Rows swapped in pairs by one turn or mirror: which row each one swaps with
The rows were stretched afterwards, more along some directions than others.
q_487: [ 16  28 -14  17  14  12 -26  -9  36  18 -17  23 -13  -9   3 -13  -8 -13
 -11 -14  -4   8  -1   4  14   3  10]
q_693: [ 32   5 -14  -4   3  -1 -19 -13  14  21 -11  38   4 -34   3  13   8  -5
  -3 -38   1  31   8 -12  19   9   5]
q_939: [  6  -8   2 -23   7 -34 -25 -11  10  16   6  24   3 -10 -10   5   6 -27
  15 -26 -10  14  40  -5  22  -5   3]
q_811: [ -3  -4 -11 -21   5  -9 -23 -22  20  20  -6  27 -10  -9 -11  -4   9 -12
  11 -32 -17  12  29  18  11  -6   5]
q_914: [  7  29  -6   0  24 -24 -15 -12  41   0 -11  -3   7  -4 -25  10 -19  -4
   2  -4   6  -5  40   2   2  14   6]
q_879: [ 39  16 -28   8  24 -24 -41 -18  37   5 -16  28  -2 -21   0   9 -32 -24
  11 -35 -19  -1  14  -6  17   7  21]
q_75: [ -1   7 -32  -5   1   5 -23 -12   0  32   1   9   1   1 -13 -17  15 -28
   1 -26  -2  -3  14  10  33  18  -5]
q_472: [ -6  13  -4 -16 -13 -10 -11  -8   0  35   5  -9  15 -23  -6   5   2 -15
  23 -14  -6  -6  12  16  25   4 -20]
q_286: [-10 -18   0 -11  -2   0 -22 -26  20  30   6  22  -2   1  20 -19  -5 -36
   3 -24  -5  14   0   8  25  13   7]
q_994: [ 41  30 -13  23  14   7 -11 -11  21  20 -16   4   4 -27 -16  10 -29   5
  -3 -46  -2  -9   5   5  18  21  11]
q_437: [ -1   3   7   5 -18  22  -1   1   8  17   2  33   2  -8 -13 -12  -3 -21
  -4 -32  -4  10  12   2  18   4  19]
q_206: [-12  10  27   9   9   6  -2 -24  34  23  -7  24 -10 -22  -5  -6 -37 -10
   1 -29   1  -2   4   0  -2   9   7]
q_835: [ 19  31   4  28   8  -6 -16   0  41  18 -13  21  -9 -21  -3  -5 -31 -46
  15 -16  -9 -10  37  -1  22  -1   6]
q_299: [  5   5   0   4  -7   1  -9   1  41  24  15  27   4 -11 -13   5 -33 -19
  11 -33  -4  19  19  -6   5  -7   3]
q_904: [ 12   9   8   6  12  -8   1  -7  12  19 -19  36 -23 -13  -9  -7 -15 -25
 -11 -30  -9  -6  21  15  24  15  10]
q_948: [  7   5   7   3  18   8  -6 -18   9  13   7  14 -13 -12 -38 -11 -25   7
 -20 -36   2  16  12 -25  -2  12  17]
q_388: [ 33  18 -31   6 -12  11 -23   3  35  20 -10  16   7 -31  -2   1  -2 -22
   5  -9  12  22  -2   3  29   9   5]
q_759: [-18  -1   2   1   4 -16 -10   2   4  21   9  17 -14  10 -16  -8   3 -34
  -1  -3   6  17  18 -18   4 -24 -24]
q_403: [ -2  27  10  12  -3  -6 -12   9  28  33 -17  18  -8 -19 -25 -10  12 -31
  15 -10   3   8  33  -4  27  -6 -10]
q_93: [  0  22  -3  18  -9  11   8  14   3  22  17   8   2 -15 -19  -3  -1 -29
  -7   1   0   6  22   8  12  -3 -12]
q_73: [  3  21  -5  -5 -22  -2   0  -7   8  23   3   8  12 -30 -25  11 -24 -25
  10 -22 -10  -4  24  13  16   3  -5]
q_155: [ 20 -17 -20 -10 -14   0 -33  -4  13  14  11  20  -3   8   3  -3 -27 -38
 -12 -21 -16  18 -11 -10  32   4   7]
q_586: [ 28  25 -19   0  14 -22 -39   0  16  12 -13  14  10  -3   4  20   1 -21
  19 -15 -45   1  29   7  33  -1  16]
q_954: [  5   2  -1 -13   9  16  -4 -18  17  32   3  17 -10 -25 -36 -14  15  -4
   2 -24  17  26  14   0   2   0 -12]
q_66: [ 12  -5   6 -21   0 -13 -23   3  26  22 -10  48 -10 -17   3   7  22 -24
   4   5 -21  24  18   1  24  -7   1]
q_510: [ 33  31 -17  30  16 -22 -38  -2  41  24 -15   2  -4 -13   3  -5 -27 -41
  14 -26 -12 -12  18  -9  21  15  16]
q_705: [ 22  11   1  18  16 -22 -36 -20  27  17  -4  12   6  -3  13   7 -38 -20
   6 -29 -29  -7   7   6  26  26  37]
q_987: [  3  15   1   6   1   0 -16   1  36   7 -12   6   0 -31 -14 -14 -18 -21
  -5 -19   4   1  18 -15  17  -2  -7]
q_213: [  7  -7  -8 -10  -2  -3 -17 -21  10  22  18  29  -4   7   4   2 -25  -7
 -14 -29 -21  12  -7  21  12  -1  21]
q_949: [  2  10   3  13   8  11  -1 -11  19  43 -18  21 -18   1  -8 -30 -15 -33
  12 -29   1  -8  16   2  19   2  -4]
q_457: [ 12   3   0  -5  12   7 -13 -10  14  19   8   8  -2 -11 -14   0  10 -11
  15  -2  -5  11  29  11  10   2  -1]
q_166: [ 23  27 -11  11  12 -34 -25  -8  31  28  -9  16  -2 -10   3  11 -24 -38
   3   3 -22  -2  21 -13   7  -3   4]
q_259: [ 32  14 -24 -11 -12 -14 -28   6  29  13  -3  17  20 -10   0  13  10 -18
  26   3  -8  20  26   4  15  -9  -4]
q_629: [  1  -7  17  -4  12 -16   8 -27  22  11   4  30 -11  -9  -5  -4 -20 -12
  16 -27  -8   6  22   1  -9  -9  11]
q_726: [ 29   2 -14  -7  10  -6 -26 -10  28  28  -5  14  -2 -16  -2  -9 -22  -4
   6 -29 -15  18  -8  -9  18   7   3]
q_687: [ -7  -8  17 -18  21 -25 -13 -17  28  24  10  25 -13  -3 -13   4   5  10
  -6 -14  11  28  15 -10 -11  -2   2]
q_465: [ 22  40 -29  16  -5  24 -13 -14  32  -2 -13   4  12 -13 -37   9 -27  -3
 -21 -22  -1  -7  15   6   6  10   6]
q_617: [ -7  -9   5 -17   8   0 -19 -30  19  38  11  13  -2   1 -21 -20 -16 -19
 -11 -44 -13  16   8  -3   6  -2  12]
q_578: [-19 -22  23  -5   3  -6   5 -16  13  33  15  14 -13  -3  -7 -26  -3 -35
  18 -35   0   6  18  -5   1   0   4]
q_582: [ 19  12   6   7 -12  -6  -8 -13  35  21   3  10   7 -19 -15  -4  -7 -14
 -18 -19  -1  18  17   6   1 -10   3]
q_365: [ 13   9 -13   3  -6  -4 -38   4  53  19 -16  31 -13 -27 -17  -2 -15 -37
   2 -28  -3  21  25  -1  31  -2   2]
q_461: [ 41 -12  -9  -5 -12   1 -22  -5  37  15  17  29   7  -1  -4   4 -27 -34
   0 -27 -19  18   7  -4  26   0  42]
q_58: [-14 -22  28  -9   3 -18 -11 -19  19  22  13  28  -6  -3  -7  -4 -20 -26
  11 -31 -18  19  12  -1   5  -6  10]
q_734: [ 12  10 -32  -7   5  -1 -13   0  -1   4   5  15   8  -7  -8   6  10 -30
  -4 -16 -20  11  22  -4  25  -6 -12]
q_484: [  8   2 -28   5   9   1 -41  -1  23  31 -16  -1   7 -26   4 -17  -6 -35
  22 -35   0 -13   7   4  46  19  -4]
q_345: [  0  27  10   8   6   1  -2 -16  24  19 -20  -1  -6 -18 -25  -3 -10  -8
 -11 -19  -4 -16  12   1   9   8  -8]
q_207: [ 14  28  -1  20 -19  -5 -17   1  48   8   0  14  -1 -17 -18   8 -23 -36
 -15  10   6  23   1 -18   1  -5   0]
q_645: [ 11  24 -12   3 -10 -12 -43  -5  21  37 -16  17  -6 -19   7   2 -18 -26
  -4 -26  -9   0 -11   4  42  18  12]
q_180: [ 22   9 -17  15 -14  18  -8   3  21  21   1  19   0 -39  -1 -10 -18 -50
   3 -22 -13 -12   0   8  33  19   6]
q_569: [ 10  -1  -6  -2 -15 -12 -36 -11  34  28  -7  23   5  -4   5  -8 -35 -35
   6 -52 -15   9  -2   8  39   4  15]
q_219: [ 43   6 -11 -12  15 -23 -49 -14  49  43 -18  32 -14 -29 -12  -4 -17 -33
  14 -33 -19  18  26  -2  25  -6  13]
q_676: [ -8  -5   9   5  -6  13   4 -22  26  41  -4  12  -2 -28  -8 -20 -35 -35
  10 -44  -9 -15   9   7  17  17  15]
q_749: [ 18  18 -18 -10 -15 -23 -42  -1  28  32 -17  29   8 -26  19  11 -15 -35
   6 -15 -25  10  -7   5  43  13  13]
q_480: [ 28  13 -10   0  20 -18 -35 -21  30  21 -13  27  -4 -20  17  14 -24 -17
  10 -12 -15   0   4   1  14  16   8]
q_803: [-17   9   5  -1  32 -10 -22 -18  19  36  -9   4  -8   0 -13 -26  10 -18
   8 -10   9  -9  39  -7  12  19   0]
q_650: [ 10  26 -12  23   9 -25 -20  16   5  24 -12   7  -7 -37   3   9   9 -35
   4  -2   0   9   6 -15  20   3 -20]
q_462: [ 38  21  -2  -5   8 -18 -26 -11  27  13 -11   7  20 -33  -2  27  -5   9
  18 -10 -14  15  20  10  20  -1  14]
q_15: [ -2   8 -30  15  -4   5  -7   8  21  20  14  -9   4 -21 -14  -3 -31 -38
  24 -25   6 -10   3  -1  14   7 -10]
q_23: [ 13  13 -10  -4  16 -19 -40 -15  38  23 -14  16 -17  -6 -10   2 -13 -22
 -11 -11 -13 -12  11  -1  22  19  11]
q_452: [ 27  33 -16  16  18   1 -42  -1  38  35 -12  21 -14 -18 -19  -7 -10 -19
 -11 -18  -3  15   5  -3  22  12   6]

q_645 swaps with q_472
q_213 swaps with q_462
q_835 swaps with q_286
q_388 swaps with q_93
q_811 swaps with q_586
q_206 swaps with q_480
q_687 swaps with q_994
q_461 swaps with q_582

